In the rows, zero is written as 128.
Y: 4 groups of rows, each row roughly a mix of its group's hidden directions
Y (132 x 10)
[[175 107 165 143 136 100 123 135 139 148]
 [159 122 139 154 110 157 160 140 156 155]
 [157 137 148 132  98 159 162 127 157 151]
 [120  91 146  88 160 111 106 110 115 129]
 [124 157 106  93 139 149  98  97 150 112]
 [113 124 103 175 152 112  88 119 130 139]
 [127 148 139  87 107 149 142 111 174 134]
 [ 97 113 101 131 132 121  91 146 156 162]
 [153 118 157 150 105 176 153 116 122 129]
 [145  80 154 116 154 152 157 119 140 127]
 [156 107 147 148 116 118 168 149 119 165]
 [154 134 158 112 121 162 157  94 103 127]
 [129 170 110 107 119 104 112 124  99  90]
 [125 102 144 116 161 148 111  87 163 131]
 [130 142 103 142 107 152 124  97 180 138]
 [123 127 110 110 159  77 129 120  91 122]
 [157 140 144 156  92 137 165 154 116 141]
 [116  73 142 133 150 142 142 120 153 156]
 [130 132 177  99 119  91 112 153 117 127]
 [106 112 121  82 168 120 104 106 130 120]
 [135 111 180  98 114 138 126  99 101 132]
 [ 99 142 108 115 158 138  94  85 135 118]
 [ 99 155 116 115 141 146 101  77 132 128]
 [110 139  86 160 172 108 127 131 128 140]
 [ 91 117 122  94 165 104  98 114 126 131]
 [123  93 141  76 140 115 119 142 160 124]
 [122 164 113 166 114 122 133 174 121 108]
 [147 139 137 141 104 166 150  89 142 155]
 [162 126 117 153 114 124 156 178 119 142]
 [167 128 151 154 117 132 135 143 140 178]
 [130  79 112  98 161 104 124 119 116 113]
 [145  87 134 136 100 117 169 159 133 135]
 [143 119 118 160  91 157 172 140 122 127]
 [109 115 131  89 176 134 111 100 125 144]
 [128 180 107 153 104 126 122 113 151 152]
 [ 97 143 129 115 165 108 104 114 147 167]
 [111 127 152  88 164 111 115 122  93 115]
 [ 94 129 108 109 144 101 101 122  96  96]
 [147  89 101 159 121 134 167 116 147 123]
 [154 104 144 121 116 149 169 141 165 148]
 [124 166  95 137 126 123 112 142  85 100]
 [139  71 158 120 139 130 148 151 109 121]
 [125 112 165 107 129 103 145 138  80 110]
 [104 156 115 125 130 129 111  81 164 144]
 [119 140 114 107 116 135  78 102 162 149]
 [115 147 160 115 131 122 121  85 100 165]
 [141 145 115 178  91 148 146 136 143 141]
 [ 91 147 104 105 131 128 100 116 127  84]
 [115 116 148  94 155  94 108 152  97 127]
 [151 150 130 168 104 160 164 130 116 126]
 [153 107 107 123 114 158 129 171 152 103]
 [142  93  99 117 141 151 124 160 156 100]
 [132  97 142 103 167 121 110  87 144 138]
 [120 143 128 118 162 116  83  86 120 116]
 [138 168 137 153  80 138 137 149 110 137]
 [100 155  96 166 128 118  94 141 112 125]
 [111 162 113 135 121 135 117  84 166 147]
 [159  99 154 148 136 129 156 131 139 171]
 [164  98 135 141 120 144 173 158 134 125]
 [102 125 135  81 161 114 100 110 122 110]
 [ 98 162 118 143 135 123  94 121 160 160]
 [ 94 150 112 116 139 147 104  76 129 125]
 [111 138  94 120 150  79 108 155 120 137]
 [ 87 150 109  99 116 105 110 124 109  96]
 [133 179 145 126  96 111 106 157 118 119]
 [171 110 145 156 137 142 144 141 148 165]
 [145 109 147  97 143 162 135 112 167 151]
 [ 98 172 149 146 119 100 116 137 104 149]
 [122 143 109 160 121 109 123 164  94  94]
 [133 146 136 124  97 158 145 105 172 153]
 [134 135 123 142  97 167 170 156 141 143]
 [114 130 145  82 165 108 103 114 123 150]
 [122  96 148 126 147 116 141 158  79 112]
 [ 92 139 139 100 133  87  89 135 126 136]
 [ 98 157 148 130 116  96 138  99  92 143]
 [122 111 131 131 166 102 146 163  95 104]
 [135 126 123 159 112 118 172 162 108  98]
 [ 86 136 122 138 158  94 100 152 146 135]
 [127 150 147 114  89 133 119  81 117 155]
 [125 105 151 119 140 102 141 141  76 101]
 [138  73 144 102 150 128 136 148 109 109]
 [152 119 125 153 108 141 146 151  93  85]
 [143  87 135 125 117 130 172 166 139 136]
 [100 142 129 108 150 130  93  82 134 108]
 [127  93 127 140 111 121 137  99 174 159]
 [108 171 120 172 106 155 134 114 124 131]
 [120  93 133 107 158  96 124 150  99 100]
 [138 115 137 148  97 126 177 159 107 143]
 [119 189 116 112 123 137  95 113 135 123]
 [140 149 136 159  84 142 146 160 114 147]
 [ 95 140 102 111 148  98  82 131 132 134]
 [ 83 144  93  99 127 145 133 144 121 101]
 [129 147 124 139 156 149  97  76 146 135]
 [120 111 130 105 155 110 117 162  82 106]
 [145 139 127 175  92 117 153 158 116 130]
 [113 122  98 183 126 111 100 126 143 142]
 [131 112 164 111 131 110 156 144  82 109]
 [121 104 142 105 163 129 102  82 146 136]
 [155 103 129 113 116 132 135 155  98  80]
 [162 106 158 142 108 155 168 130 136 138]
 [132 160 113 121 100 145 108  93 154 160]
 [113 144 135 114 144 138 100  98 160 171]
 [155 107 147 137 100 118 165 168 118 136]
 [ 95 120 123 106 160  97  90 126 149 143]
 [154 109 155 100 126 153 162 113 158 143]
 [137  80 118 118 132 115 143 170 153 145]
 [112 115 139  76 166 116 102 117 121 125]
 [ 95 139 113  90 146 122  85 114 140 109]
 [114 176 117 157 111 109 123 160 107 118]
 [125 165 134 139 152 129  91 107  86 124]
 [105 125  89 133 139 137 113  96 169 151]
 [158  93 151 143 142 132 150 130 149 170]
 [137 146 141 167  93 143 174 126 120 131]
 [120 108 140  89 153  88 117 153 108 112]
 [117 154 108 110 151 129  80 107 142 100]
 [146 118 120 144 102 118 153 182 117 150]
 [ 92 129 111 106 138 116 105  86 106 105]
 [153 122 140 151 105 117 168 158 110 158]
 [100 121 104 117 156  96  97 140 112  97]
 [140 117 166 133 118 171 145  87 135 123]
 [ 99 156 131 111 132 133 102  77 106 133]
 [115 129 158 102 136 119 109  83 105 158]
 [126 102 100 137 151 120 137 105 156 175]
 [146  69 101 126 142 121 144 128 152 137]
 [ 98 124 111  95 151 118  94 100 157 134]
 [154 129 191 102 122 140 139 127 117 125]
 [130 169 130 159  95 153 137 110 144 154]
 [113 118 114 143 168  94  87 144 115 124]
 [103 151 109 122 155 131  85  93 146 123]
 [134 160 130 168  99 159 147 106 145 141]
 [129 101 146 114 160 145 109  87 160 136]
 [159 135 155 119 112 102 139 167  96 110]]
which group is each row in? (one row of each group first)
[125 131 103 111 172  97  89 116 116 128]
F
[139 101 185 100 125 143 135 117 107 122]
K
[112 113  98 176 147 109  95 128 137 139]
A
[113 124 142  75 165 129 101 110 124 125]
M

[138 135 130 165 117 147 122  93 160 165]
A
[107 177 118 129  86 126 106 150 128 121]
F
[113 173 104 131  95 115  96 113 134 145]
K
[163 113 151 126 108 153 178 139 118 130]
A
[ 98  99  89 146 139  91 125 123 147 145]
M
[126 112 143 130 136 103 140 145  72  97]
K
[129 140 154  95 138  99 113 133  80 111]
A
[151 147 132 119  95 156 124  81 114 149]
K
[153 136 125 164 103 154 167 148 120 108]
K
[141 173 147 156 102 122 128 126 102 159]
F
[144  86 143 119 135 127 138 170  96 107]
M
[138 154 145 135  73 150 153 138 122 109]
F
[136 145 110 142 116 155 130  94 173 155]
M
[122 139 117 147 120 105 124 174  98  89]
K
